In the rows, zero is written as 128.
A state moves one step at a time under one of 6 hidden systems, and each row is a state written as 22 numbers. Each run below is a few steps of one system.
seq 1, q104 (11 x 22):
[[125 134 109 168 111 133  99 120 129  80 132 179 109 118 136 211 175 157
  124  96 137 104]
 [158 149 126 171 137 115 106 100  85 132 175 131 113 191  82 149 165 148
  128 105 181 137]
 [138 123 101 145 136  80 105 159  71 160 186 112 115 184 158  76 130 110
  133 144 141 143]
 [ 65 122 109 126 107 108 119 178 171 165 168 148  89 117 162  81 116 106
  151 167 136 118]
 [ 96 135 151 127 130 160 177 190 192 143 109 117 107  96  97 112 126 131
  110 151 182 129]
 [143 142 144 148 147 158 144 173 125 146  61 117 186 107  93 106 118 173
  103 130 125 172]
 [146 119 127  98 112 130  73 106 137 164  97 103 203 110 110 134 127 157
  146 149  69 131]
 [188 133 101  77 107 103 124  98 160 123 117 110 124 106 131 162 176 111
  133 146  77  77]
 [173 177 111 129 150 129 176  78 137 115 128 174  68 136 124 140 159 111
  121  96  87 119]
 [123 122 161 116 188 159 157  82 108 138 160 130  95 196 125 123  97 110
  127  95 104 165]
 [ 95  72 155 104 154 137 130 165 113  94 149 119 129 177 193 141  83 115
  119 136 104 130]]
seq 2, q953, 11 rows:
[[187  90 104 104 121  89 151 127 168  92 114 121 142 145 105 131 139 131
  122 145 142  44]
 [128 171  89 173 138  86 142 130 124 131  99 166 111 119  91  52 125 130
  100 118 153 117]
 [ 82 147 132 104 171 124  87 138 104 163 127  80 106 146 126 103 129  97
   92 117 120 187]
 [114 111 146  94 140 152 128 139 132 138 126 138 122 111 201 166 127 114
  130 137  27 138]
 [116 122 148 155 104 175 148  89 176 142 167 188 115 115 117 169 131 155
  184 120 125 104]
 [170 142 146 131 127 132 152 134 136  90 138 105 126 176  75 176 161 151
  111 131 203 113]
 [134 148 127 151 116  73 117 171  73  89  87 132 178 146 127 101 107 159
   87 156 137 114]
 [ 52  99 109 123 121  90  65 116 132 161 137 115 128  97 135  70  95 101
  133 140 133 112]
 [135 111 104  99 144 132 145 136 157 160 145 108  58  81 166 134 175  73
  121 118 101 119]
 [170 156 134 176 137 171 165 137 107 166 146 173 117 127 137 149 162 156
  147 108  90 170]
 [139 113 155 116 135 166 103 132 141 134 153 110 180 204  86 154 113 177
  158 134 145 163]]
seq 3, q953, 11 rows:
[[140  53 117  99 167 138 114 171 146 146 148  98 109 159 174 154 151 114
  117 120  87 124]
 [136 139  93 160 114 156 143 167 181 117 124 212 122 114 151 134 138 167
  167 118  93 125]
 [115 186 130 118 103 148 109 136 165 128 150 112 131 153  70 140 147 156
  152 142 194 167]
 [154 165 159  84 101  92 140 170 102 105 104  82 165 143 140 141 130 129
   96 193 115 118]
 [ 87 108 155 158 105 104 132 112 119 182 125 153 147  83 124  81  84 128
  132 167 104  82]
 [120  72 133 127 172 139 135 106 161 181 137  93  81 105  92 129 157  95
  100 104 156 100]
 [180 130 106 158 170 141 142 161 112 122  83 150 122 121 137 160 176 149
   82  92  78 146]
 [101 153 116 143 121 142  53 102 133 137 133 163 166 160 103 135 119 177
  159 112  98 167]
 [125 146 120  52 107 105 100 116 181  94 149 103 117 174 126 157 134 113
  140 163 120  98]
 [131 186 144 150  98  90 186 141 121 114 130 184  90 120 144 116 124 121
  112 171 118  82]
 [ 76 121 181 178 146 132 132 134  91 183 164 118 107 141  93 114 115 129
  101 137 184 140]]
seq 4, q130, 11 rows:
[[171 180 145  67 127 154 150  91 115  92 140 110 139 163 146 162 125 122
  154 129  87 176]
 [161 150 166 115  93 109 152  94 119 106 166 148 139 180 121 174 121 142
  146 172 116  77]
 [115 103 149 168 120  86 145 123 125 122 139 152 121 153  84 115 106 138
  105 153 180  46]
 [ 87  82 121 157 166 102 126 151 105 130 102 109 122 116 116  68 100 111
   83 112 182 115]
 [ 85 113 108 110 158 136 103 135  95 115 100 100 122  80 182 105 114  91
  111  94 106 175]
 [127 173 121  92 111 150 124  96 118 107 137 123  97  86 183 179 162  97
  148 109  84 163]
 [185 182 137 134  94 134 159  96 113 115 176 142 106 144 123 183 173 135
  159 133 146 126]
 [170 114 138 166 110 111 140 109 102 133 178 130 154 181  85 118 124 160
  157 142 192 101]
 [ 95  67 118 140 117 101  99 133 133 134 133 114 175 129 111  66  77 136
  146 143 177  99]
 [ 66 122 108 109 121 123 123 149 156 115  82 127 137  60 156  70  82 105
  128 134 125 132]
 [114 182 144 101 141 166 177 117 128 117  86 133 106  69 150 130 123 104
  117 113  95 176]]
seq 5, q78:
[[180 118 139  84 139 137 200 127 155 130 118  92 152 150 105  70  89 117
  146 154 138 119]
 [ 96 117 140 114 173 167 169 147 142 119  86 143 136 118 148  75  65 122
  120 111  94 166]
 [ 60 134 199 116 156 187 141 109 136 138 112 126 109 109 122 180 110 127
  100 120 107 152]
 [139 131 154 128 116 160 119 142 145 119 128 160 139 140 146 222 161 166
  127 137  69 117]
 [143 142 112 176 108 101  80  74  93 142 142 187 147 143 118 150 145 164
  144 118  81 103]
 [162 104 127 134 146  74 117  68 102 127 148 113 119 187  82 121 130 117
  105 125 146  66]
 [135  74  79 106 162  89 125 155 130  89 133 121 101 162 168  87 114  92
  112 116 136  99]
 [ 46 128 107 131 132 123 116 142 140 120 145 135  61  92 160 100 118  84
  125 112 168 135]
 [104 156 141 134  98 150 149 193 163 118 151 120  95 111 130 163 164 136
  129 154 198 139]
 [146 154 110 161  79 139 107 185 111 124 128 135 185 107 138 132 146 181
  166 146 154 167]
 [150 138 144 124  97 118 108  79  93 158 111  82 201  92  78 104 118 144
  145 144 150 134]]
seq 6, q104, 11 rows:
[[ 72 189 181 100 142 143 142 100 114 110  97 100 109 112 106 142 106 104
   85 131 143 156]
 [102  95 171 146 155 142 120 124  61 147  99  97 143  79 155 165 133 121
   82 112  98 146]
 [119  50 121 168 124 137  82 113 126 147 136 154 146  96 142 181 153 155
  137 109 100  85]
 [174  98  85 143 125 115 117 116 162 100 152 140 119 166  94 152 167 149
  144 106 173  82]
 [167 187  72 131 135  97 130 139 110  99 153 143 106 194 121  81 138 127
  141 116 160 164]
 [ 86 179 136  99 115 121 112 137 111 164 181 112 108 150 155  79 105  97
  158 157 124 183]
 [ 87 111 178 113 114 144 171 185 138 167 143 102 111  85 166 129 118 103
  120 179 126 124]
 [111 106 165 175 134 157 173 165 154 143  77 167 146  77 105 139 117 165
   98 137 121  96]
 [147 100 127 135 150 134 102  98 148 127  73 121 190 137  52 127 116 175
  109 111 134 113]
 [182 128  68  78 131  91  76 104 124  98 101  89 163 139 132 120 148 121
  132 112 101 132]
 [141 184  83  95 104 120 108  90 137 119 157 143  83 110 172 149 166  93
  166 119  86 142]]
seq 7, q78:
[[156 158 186 121 141 149 139 122  82 163 152  99 159 197 102 145 122 156
  127 150 113 172]
 [136  74 145  91 131 133 109 113 136 149 138 121 183 160 152 125  87 140
  163 154  57 113]
 [ 81 106 128 127 147 119 114  79 181 151 102 169 112 112  96 104  96 121
  117 123  79  71]
 [118 131 133 144 187 121 140 149 148 121 103 148  73 170  97 155 151 130
   53 109 123 106]
 [108 116 105 143 150 123  70 161  89 126 163 129 101 170 175 167 164 130
  115 104 115 165]
 [102 129 107 118  79 102  61  97 137 153 198 116 115 125 136 147 152 115
  177 147 149 109]
 [156 146  85 126  90  86 132 158 183 123 136 142 131 142  93  86 141 142
  148 167 168  81]
 [126 146 100 152 152 101 128 177 106 131  94 118 142 140 103  45 107 138
  100 125 172 159]
 [ 99 104 158  92 149 147 121 154 108 154 121  41 137 105 133 118 120  99
  105 133 155 173]
 [127 116 125  82 106 169 134 162 188 159 119 109 136  63 164 150 152 120
  160 148  88 144]
 [143 189 126 153 113 157 142 109 159 178 113 177 128  93  90 122 151 157
  152 127  94 152]]
seq 8, q213 (11 x 22):
[[151 118 144 133 109 157 125 128  88 178 119  97 197  76 139 117 124 149
  162 139 108 174]
 [157  82 161 127  88 135 123  93 132 145 135 109 198 111 104 158 117 160
  166 157 129  84]
 [171  89 132 113 125 118 177 101 162  75 117 141 143 145 109 135 105 133
  132 135 144  48]
 [150 129 110  96 175 106 168  92 125  75 102 135 113 167 126  82  85  97
  105 104 111 112]
 [103 119 132  95 175 128 130  90  87 144 150  98  93 145 162  93  99  69
  121 103  99 165]
 [ 87 111 155 153 127 157 125  92  82 168 184 136  99  90 177 151 128 103
  159 104 115 158]
 [ 95 133 167 181  99 160 129  99  94 104 148 159 138 100 126 190 127 160
  147 110 169 133]
 [119 127 140 138 110 121 122 158 110  40 108 121 159 148 125 170 117 159
  108 134 193 117]
 [125 122  71 104 118  71  87 164 126  61 102 111 140 129 157 105 126 114
  110 134 151 110]
 [131 140  65 102 124  90  99 108 136 142 119  92 102  70 130  74 154  79
  131 116 144 129]
 [171 131 109 140 136 154 159 106 114 185 142  97 122  77 109  89 159 110
  156 102 156 169]]
seq 9, q130:
[[170 192 146  65 107 126 174 127 173 124 106 120 139 139 108 123 124 127
  136 180  88 118]
 [169 131 173 150 146 126 204 122 118 135 117 169 133 169 104 122 101 148
  108 152  90  88]
 [107  45 176 137 180 131 147 109 134 139 121 118 120 159  98 141  97 124
   82 117 134  75]
 [ 97  74 109 118 163 109 102 174 136  76  91 110 114 130 154 145 130 114
   67 107 139 104]
 [ 90 174  84 126 151 107  79 123 111  90 114 152  80 137 156 134 146 106
   99  91 103 160]
 [132 190 130 105 126 110 107 112  93 161 177 102  82 155 142 144 172  96
  128 138 110 165]
 [163 127 137 163  93 108 134 149  78 171 200 139 121 145 168 148 161 138
  162 163 122 117]
 [101  82 123 191 101 139 114 120 139 166 186 162 126 108 118 126 130 152
  176 125 173  98]
 [ 94 102 107 135 115 151 112 174 175 136 122 103 151  87 104  95 126 143
  150 124 205 151]
 [122 162 104 115 121 155 116 156 133 113  78 128 186  92 136  90 105 157
  149 122 114 196]
 [137 175 154  80 115 158 134  75 148 146 101 122 162 100 112 140 114 134
  150 139  59 154]]
seq 10, q213 (11 x 22):
[[164 213 105 131  95  75  95 103  99 119 115 150 139 143 110 131 157 146
  119 149  96 123]
 [144 136 140 124 124  82 132 146 119 176 175  84 102 175  87 103 152 113
  109 169 176 102]
 [124  92  92 179 145 131 148 180 158 170 152 176 102 135 134  68 123 140
  148 123 140 122]
 [ 74 141 136 122 155 178 107 114 190 149  97 147 136 123  79 112 101 154
  131 107 119 167]
 [133 119 172  75 140 180 154 178 158 128 105  87 141 123 152 177 135 132
  115 151  93 156]
 [156 154 126 127  95 104 118 131 107 125 112 166 155 114 172 158 143 148
  134 159  35 105]
 [133 156 158 131 114  76 121  72 116 148 135 123 111 148  70 147 142 122
   94 159 129  63]
 [155  91 126 164 170 110 181 168 124 140 155 139  75 174 122 107 144 117
   90 121 162  95]
 [ 88 127  92 161 174 139  90 134 143 133 125 182 109 169 123  90 112 148
  129  82 105 166]
 [ 68 140 152  81 141 176  96 135 172 146 141  94 108 129 125 167 138 118
  130 126 126 180]
 [142 158 134 129  89 151 154 187 130 121 131 153 124  84 190 178 164 141
  145 155  91 143]]
seq 11, q979:
[[136 152  98 110 143 125 108 175 143 107 180 132 100 222 144 131 142 137
  146 128 142 165]
 [108 208 111  88  97 104 105 176 136 103 147 113 115 163 145 112 132 125
  140 172 146 166]
 [ 90 195 127 112  81 102  94 159 131 158 112 107 147  83 119  95 135 128
  127 180 136 151]
 [117 122 145 140 118 129 118 154 140 205  91  91 158  63  86 107 147 139
  105 154 136 128]
 [159  54 132 133 157 155 137 165 165 178  92  96 156  97 104 140 158 150
  103 125 114 108]
 [187  70 109  90 164 154 131 133 184 126 116 117 141 163 123 161 153 141
  132 114  85 110]
 [180 156 115  75 142 127 138 109 164 108 144 145 112 197 133 157 144 129
  138 134  60 124]
 [127 198 142 111 113 101 126 123 117 140 153 169 114 185 146 126 118 130
  135 169  60 134]
 [ 69 164 172 146 105  99 111 142 109 183 162 149 127 157 125  99  97 137
  127 186 115 122]
 [ 48 103 172 157 119 121 103 175 144 166 141 123 127 125 106 126 112 145
  101 168 169 100]
 [ 69  76 130 134 137 138  70 164 168 125 107 106 134 112 103 170 148 147
   95 120 164 111]]
seq 12, q979, 11 rows:
[[133  88  97 165 139 149 131 104 163 106 149 174 128 151  96 109 110 157
  170  84 176 111]
 [130 157 135 112 171 147 175 128 129  50 106 131  96 175 116 135 108 122
   95  90 165 155]
 [104 154 119  91 122 117 117 122  82  72 117 114 132 104 202 127 101  95
  131 121  99 162]
 [117 150 129 126  82 117 122  52 100 162 167 111 125  69 127 105 124  97
  179 134 148 124]
 [142 136 150 206 112 139 184 135 107 149 123 161 125  77 101 127 144 151
  120 128 174 105]
 [135  69 122 166 169 154 137 154 109 101  91 139 177 137 122 108  94 168
  121  88 149 147]
 [146  79 123  68 168 136 153  94 140  75 128  75 124 155 129 118  98  91
  127 101 158 119]
 [140 156 106  92 106 122 161  97 147  68 128 152  88  84 178 156 141  91
  144 122 100  98]
 [123 188 125 160 109 142 126  54  95 142 133 184 133  98 125 120 119 140
  169 103  93 159]
 [137 129 191 178 145 133 183 113  50 159 146 120 135 146 106 108 101 135
  110 132 160 145]
 [111  49 138 153 120 117 148 175 107  95 138 129 153 126 171 114  88 131
  133 143 169  91]]

Which system made each of these runs?
seq 13 (2 x 22):
[[ 44 128 164 151 129 122 112 119 113 100 149 185  99 151 165 146  79 127
  120 133 104 109]
 [ 64  91 170 141 140 125 116 135 123  97 131 104 109 140 108 166 116 121
   80 128 197  94]]
  q104
seq 14, 2 rows:
[[119  42 122 144 172 146 105 156 169 138 101 138 161 157 101 124 110 166
  111 110 124 105]
 [132  99 125  69 176 140 126 115 179  94 125  99  94 186 117 162 134 107
  104 106 121 114]]
  q979
seq 15 (2 x 22):
[[148 134 113  81 119 146 133 161 208  90 118 156 147 168 134 153 120 162
  159 152  87 114]
 [ 77 185 126 165 129 101  83 106 105 131 103 186 138 140 109 100 101 154
  111 126  93 140]]
  q78
seq 16, 2 rows:
[[121 178 170 131 134 166 147 102 108 193 145 136 136 140 113 113 112 139
  151 136  89 191]
 [140  66 184  91 140 133 159 140 125 167 136  85 153 143 149 135 104 117
  118 174  83  93]]
  q104
seq 17 (2 x 22):
[[168  68 161 133 160 169 155 143  97 125  92  96 178 115 136 169 132 151
  107 109 105 146]
 [163  97 110 110 118 112  77  78 113  98 129 131 171 154 143 174 134 148
  148 118  72  99]]
  q213
seq 18, 2 rows:
[[ 86 148 158 146 112 133 107  40 120 169 188 147  95 132  96 142 123 118
  162 125 136 118]
 [111 118 176 161 132 167 198 164 124 102 157 145  96 139 133 157 118 136
  124 130 194 127]]
  q213
seq 19, 2 rows:
[[187 150  94 128 135 104 167  94  65  98 126 101 114 108 142  95 142  90
  125  98 157 140]
 [154 129 137  96 130 143 198 113  98 103 161  95 106 117 175 103 107  76
  159 122 154 151]]
  q78
seq 20:
[[145 123 130 117 105 109 116  61 153 182 141 149 145 112 107 114 123 128
  164 154  67  74]
 [176 108 117  83 159 118 191  89 170 107 119 114  90 133 114 114 129  88
  114 120 123  76]]
  q104
seq 21 (2 x 22):
[[145 138 115 154 145 119 101  35  68 129 150 132 134 154  97 114 123 129
  146  76 143 151]
 [152 106 104  82 168 107 121 101 103  80 151 107 113 201 160 120 110  97
  128 103 110 131]]
  q953
seq 22:
[[116 132 203 124 143 135 167 110  75 143 118  88 167 145 100 102  72 130
  108 150 148 149]
 [128  54 169  92 149 160 159 151 144 127  96 104 164 108 162 150  99 127
  117 144  78 107]]
  q78
seq 23 (2 x 22):
[[ 86 135 105 127 150  95  99 102 153 114 142 188  89 184 129 100  94 122
  125 121  90  98]
 [ 49 165 156 128 151 129 123 121 130 140 158 146  53 152 136 129 113  95
  106 128 129 146]]
  q979
seq 24:
[[145 142 169 122 163 185 146 139 144 107 121 141 128 177 115 199 142 163
  108 109  96 158]
 [101 146 157 139 101 131 101 124 139  68 109 168 174 160 107 176  99 184
  126 142 127 108]]
  q953
seq 25, 2 rows:
[[128 145  80 115 120 135 127 225 170 120 124 154 109 121 185 121 157 135
  141 145  99 156]
 [110 211 119 119  96 116  89 120 149 167  99 141 143  94  95 116 147 145
  128 157  93 151]]
  q213
seq 26:
[[173  81  95 118 136 105 108 154  88  94 157  95 169 190 159 114 120 141
  150 125 147 140]
 [153 155  80  84 103  85 141 121 171  84 148 119 105 150 121  89 127  99
  154 146 171  95]]
  q979
seq 27:
[[122 112 162 170 141 156 144 178 164 147 122 145 119 143  79 175 160 176
   93 136 161 110]
 [167 129 113 157 150 105 100 172 115 139  99 127 172 186  79 113 139 179
   92 134 129 136]]
  q104
seq 28:
[[133 118 136  89 160 156  99 123 122 116 127 121 166 188 152 146 102 148
  143 113  57 178]
 [ 99 146 148  80 100 113  94 121 176 118 138 141 119 153 134 187 135 133
  127 173  77  86]]
  q130
seq 29:
[[ 83  78 102 157 144 100  76 171 169 161 126 138 118 138 101 106 138 142
  102 129 147  87]
 [ 97 106 103 108 175 145 100 163 189 135 119 112  80 149 107 145 162 120
   92  99 141 142]]
  q979
seq 30, 2 rows:
[[ 83 160 136 181 109 119 123 154 126 117 181 197  88 175 133 139 122 151
  140 140 156 119]
 [ 54 153 136 152 130 120  80 160 107 100 135 134 130 165 115 117 101 149
  110 124 185 167]]
  q979
seq 31, 2 rows:
[[125 170  89 147 104 165 120 133 154 100 110 149 128  70 120 144 160 150
  156  91 166 171]
 [181 154 147 133 112 160 133 102  90 162 158  90 167 137  96 145 151 151
  167 126 154 182]]
  q104
seq 32 (2 x 22):
[[ 71 191 140 140  92 106  93  90 146 141 107 156 108  83  87 150 141 131
  108 146 126 100]
 [124 149 164 130 128  93 104  98  87 167 153  94  91 138 109 178 173 107
   82 148 121 100]]
  q953
